Small tables with named rows and columns. After each table, cells are looked up by row and column.

kekudig =
,lof,depevom,zab,gefuzoz
tas,229,176,82,43
taribiz,115,107,30,235
bov,220,153,119,11
bimib,17,206,156,56
zezumag,236,135,152,33
puvoluv,250,145,80,61
filuteb,115,67,135,205

tas, depevom => 176
tas, lof => 229
taribiz, lof => 115
puvoluv, depevom => 145
filuteb, depevom => 67
bimib, lof => 17
bov, depevom => 153
bov, gefuzoz => 11
filuteb, gefuzoz => 205
taribiz, depevom => 107
bov, lof => 220
bimib, depevom => 206
taribiz, zab => 30
bov, zab => 119
filuteb, lof => 115

dupele:
fields: nem, viger, riliku, pata, mul, fesaveg, ketu, likimum, nak
vidad: [0.761, 0.343, 0.630, 0.442, 0.597, 0.414, 0.242, 0.348, 0.467]
seb: [0.430, 0.490, 0.533, 0.571, 0.566, 0.625, 0.627, 0.593, 0.701]
zar: [0.530, 0.530, 0.553, 0.587, 0.522, 0.554, 0.573, 0.569, 0.600]
bir: [0.503, 0.682, 0.510, 0.576, 0.515, 0.570, 0.656, 0.617, 0.494]

What is the fesaveg of vidad in dupele? 0.414
What is the fesaveg of seb in dupele? 0.625
What is the nem of bir in dupele? 0.503
What is the likimum of bir in dupele? 0.617
What is the riliku of vidad in dupele? 0.630
What is the viger of vidad in dupele? 0.343
What is the mul of seb in dupele? 0.566
What is the mul of bir in dupele? 0.515
What is the riliku of seb in dupele? 0.533
What is the mul of vidad in dupele? 0.597
What is the viger of zar in dupele? 0.530
What is the nem of vidad in dupele? 0.761
What is the nak of seb in dupele? 0.701
What is the mul of zar in dupele? 0.522
What is the pata of bir in dupele? 0.576
What is the riliku of zar in dupele? 0.553
What is the viger of seb in dupele? 0.490
What is the fesaveg of zar in dupele? 0.554
Which row has the largest fesaveg? seb

medisag:
	zin	niv	vap	nup	nutoz	bapeb
bod	129	100	91	151	91	187
dunusan	108	143	81	159	186	30
lunarik	83	101	146	25	41	49
zevag	99	96	116	63	93	99
kig	115	88	94	127	101	175
dig	114	91	97	123	101	162
ropabo	105	134	86	128	164	41
rok	108	133	88	130	160	47
belinol	108	100	105	105	99	123
nagu	113	103	94	126	96	141
kado	122	79	90	141	98	212
bipu	110	98	101	116	104	133
gab	105	105	105	105	106	108
tavut	96	117	124	85	73	59

kado, niv -> 79
dig, vap -> 97
bod, zin -> 129
tavut, niv -> 117
dig, niv -> 91
rok, zin -> 108
ropabo, niv -> 134
Row with the largest zin: bod

nul
         modol  sonag   som   zur  nudime  sofuz   dep   gef  zagok
kem        0.3   -0.3  -0.5  -0.8     0.4    0.6  -0.2  -0.5   -0.5
dinu      -0.2   -0.2  -0.6  -0.3     0.1    0.4  -0.4  -0.4   -0.2
dibolus    0.5    0.0   0.5  -0.4    -0.3   -0.9   0.2   0.0   -0.4
zokem     -0.3   -0.1   0.0   0.1    -0.3   -0.5  -0.1   0.0   -0.1
sul       -0.7    0.0  -0.2   0.4    -0.5   -0.4  -0.4   0.0    0.1

modol of dinu is -0.2
sofuz of kem is 0.6
zagok of dibolus is -0.4
zur of zokem is 0.1
nudime of dinu is 0.1
zur of sul is 0.4

tiven:
,nes,daf,nerokif,kap,vugorur,tasal
luvifud,52,5,71,27,-1,6
mul,-22,7,-84,-26,-83,-12
zuf,-52,-30,-58,-37,-87,-23

What is the tasal of mul in tiven? -12
What is the tasal of luvifud in tiven? 6
What is the kap of luvifud in tiven? 27
What is the daf of zuf in tiven? -30
What is the tasal of zuf in tiven? -23
What is the nes of luvifud in tiven? 52
What is the vugorur of luvifud in tiven? -1
What is the kap of mul in tiven? -26

bolet =
|  | nipo | ran | tiri | zono |
|---|---|---|---|---|
| dek | 124 | 63 | 149 | 145 |
| kudig | 125 | 134 | 133 | 124 |
| tev | 151 | 156 | 174 | 180 |
| sibef | 158 | 119 | 220 | 143 |
| bamefi | 69 | 116 | 109 | 145 |
| pum | 117 | 101 | 7 | 103 |
| ravunal | 157 | 136 | 112 | 84 |
| femev | 157 | 147 | 111 | 112 |
| gopit | 113 | 40 | 150 | 142 |
| seniv | 134 | 79 | 156 | 154 |
| rudase | 128 | 131 | 114 | 109 |
| dezok | 82 | 114 | 139 | 89 |
| ziv | 213 | 168 | 112 | 87 |
| dav | 155 | 146 | 132 | 110 |

dav, nipo -> 155
tev, nipo -> 151
sibef, ran -> 119
dezok, tiri -> 139
gopit, zono -> 142
tev, tiri -> 174
dav, tiri -> 132
dek, zono -> 145
seniv, zono -> 154
tev, ran -> 156
femev, ran -> 147
dek, tiri -> 149
pum, tiri -> 7

netuze:
columns: sikive, ferod, zileze, kef, nebedu, sav, manar, veref, pubul, volero
sezedi: [92, 130, 145, 92, 146, 95, 118, 169, 138, 167]
gakazir: [148, 143, 96, 138, 128, 130, 180, 169, 113, 161]
nobes: [165, 130, 143, 156, 135, 161, 123, 169, 117, 109]
nem: [91, 111, 105, 102, 155, 121, 130, 169, 44, 156]
nam: [139, 99, 133, 104, 115, 134, 162, 169, 133, 108]
lurazi: [217, 135, 70, 35, 151, 78, 172, 169, 141, 239]
gora: [183, 140, 93, 175, 120, 124, 213, 169, 119, 127]
sapud: [141, 150, 199, 101, 119, 49, 104, 169, 128, 141]
ruvo: [149, 158, 158, 178, 120, 148, 121, 169, 140, 114]
lazu: [136, 56, 136, 92, 141, 147, 89, 169, 192, 33]
mapak: [111, 147, 141, 147, 100, 147, 103, 169, 157, 95]
digat: [31, 94, 157, 164, 167, 149, 141, 169, 140, 96]
lazo: [135, 180, 167, 186, 114, 153, 143, 169, 105, 152]
dit: [241, 150, 119, 80, 140, 101, 133, 169, 157, 192]

dit, nebedu: 140
sapud, sav: 49
gora, sav: 124
nam, pubul: 133
sezedi, ferod: 130
nem, ferod: 111
nem, sikive: 91
nobes, veref: 169
lazo, sav: 153
digat, ferod: 94
dit, kef: 80
mapak, veref: 169
gora, ferod: 140
lazo, nebedu: 114
sezedi, veref: 169
dit, manar: 133

